In the rows, 128 means zero.
One turn sends every row of this set to another row. A few are shown first. Where does it send the rows asked after them?
Veteg: [148 148 152 145 114 144  92 140 134 122 151 146 138 110 127  97 155 125
 118 126 114  98 119 124  97 133 153 119 155 144  88 158 168]
daz: [169 125  93 134 179 148 100 141 103 146 149 145 134 120 161 145 138 135
 147 103 150 144 137 139 135  97 156 118 100 128 124 132 128]
tik: [162 124  96 135 178 148  98 140  98 149 147 143 130 120 160 145 137 133
 146 103 148 145 138 136 140 101 157 116  99 126 124 132 127]
ber: [136 125 151 149 141 113 118 128 131 123 117 136 127  94 107 162 110 129
 120 126 135 130 135 165  86 133 131 142 137 123 120 140 133]
Larip: [155 132 154 148 176 118 110 131 105 108 136 133 122 113 117 101 142 137
 140 127 127 118  99 145  88 157 133 146 117 116 116 159 162]
tus: [150 115  92 130 166 141  83 142 105 139 156 143 144 120 150 137 124 141
 124 122 151 135 144 138 135  91 143 124 116 128 140 125 134]
giso: [190 158 138 173 117 163  92 146 144 116 143 132 127 134 153 133 131 131
 121 101 152 113 146 152 118 123 134 104 146 152  83 131 153]
robuk: [154 138 143 154 137 112 126 121 136 116 123 132 141 100 113 160 106 139
 127 128 142 130 136 166  75 115 127 140 142 131 122 144 134]
Lokes: [176 118 162 147 145 147 123 111 123 122 130 162 132 108 121 112 120 130
  86 119 142 106 115 108  92 139 165 115 132 129 141 152 148]
lafo: [157 172 142 166 109 162  96 119 120 132 141 116 127 136 137 140 114 130
 130 117 160 132 129 141 150 116 145  91 136 139  79 128 162]
kudat: [142 182 151 164 143 131 122 119 117 130 148 160 105 128 106 124 117 172
 121  87 123 140 144 130 145 143 157 113 146 144 130 134 157]
Vemu: [147 140 156 159 119 162  79 146 129 133 132 131 103 124 140 138 130 115
 113 103 141 120 142 145 144 149 145 102 134 135  79 124 155]
nasi: [171 137 116 151 166 161 112 133 127 136 127 136 121 119 166 166 142 135
 148  91 120 133 134 121 141 129 172 136  89 120 120 145 140]
namaf: [157 158 160 155 140 130 115 157 107 126 148 154 103 116 127 127 155 137
 119  97 123 141  95 137 117 152 146  97 137 133  65 142 127]
Zude: [162 186 145 170 143 129 126 124 126 120 152 163 113 132 112 123 120 176
 122  82 127 135 147 134 130 134 152 116 151 152 132 136 156]
marop: [153 113  92 131 167 140  84 145 106 137 156 145 143 120 152 137 126 141
 122 120 152 132 146 139 132  91 141 124 119 127 140 125 133]
Veben: [143 149 152 147 168 118 117 108  93 115 138 122 130 115 111 104 130 142
 150 137 135 129  88 139 103 143 138 139 113 111 116 160 167]
lini: [183 145 110 154 164 161 120 128 130 133 131 133 131 124 170 164 140 141
 151  92 127 132 134 122 135 117 169 135  93 124 121 147 141]
Selem: [152 168 145 149 108 143 102 123 127 124 157 136 152 115 126  98 144 133
 128 133 125 106 113 122 101 112 154 113 156 146  91 161 173]
Bome: [133 141 147 150 135 112 124 112 123 126 121 128 137  98 104 164 100 135
 128 134 145 138 129 161  93 118 134 134 136 123 119 141 138]
luku: [151 170 152 165 149 131 119 135 127 125 146 168 101 126 111 122 126 168
 114  77 118 132 151 133 134 152 153 120 148 146 130 135 153]
zonar: [158 129 164 142 139 146 126  94 109 131 129 153 134 108 113 115 108 132
  93 130 146 116 106 104 110 132 172 106 126 120 140 150 153]
bipa: [184 176 149 164 137 128 126 150 113 117 158 150 124 124 134 125 154 149
 128  99 133 142  95 140 102 127 140  96 143 146  68 147 128]
fer: [155 180 154 158 131 128 124 135  96 130 153 140 117 121 123 132 144 146
 131 109 136 154  86 132 127 131 148  88 135 132  66 143 133]
bape: [172 152 145 154 171 118 122 117 108 104 143 127 140 121 122  99 136 148
 151 130 138 121  96 145  81 133 129 142 123 125 119 163 165]
Vad: [148 112  94 129 167 141  82 143 104 140 154 145 140 120 150 138 126 139
 121 121 150 133 146 139 136  95 143 124 117 127 139 126 133]
dep: [167 119  95 134 180 148  98 144 103 147 146 147 130 119 160 145 140 133
 145 101 148 142 139 138 135 102 156 120 101 127 124 132 127]
Vupab: [184 137 155 150 139 146 132  95 120 122 135 154 146 114 122 112 110 139
  96 128 151 112 109 108  92 119 164 109 134 132 142 153 151]
Zagob: [168 147 113 151 162 161 117 122 123 139 129 130 126 122 163 167 135 139
 153  97 128 138 130 119 145 119 174 131  86 120 121 144 143]
datul: [126 156 155 141 110 143  93 124 119 132 150 137 137 111 118 100 144 125
 123 137 118 109 110 119 116 127 159 112 149 134  88 156 173]

Zagob moves to nasi
giso moves to lafo
Bome moves to ber
Where do these go?
Selem moves to datul
Larip moves to bape
kudat moves to luku
namaf moves to bipa
tik moves to dep
Vupab moves to zonar

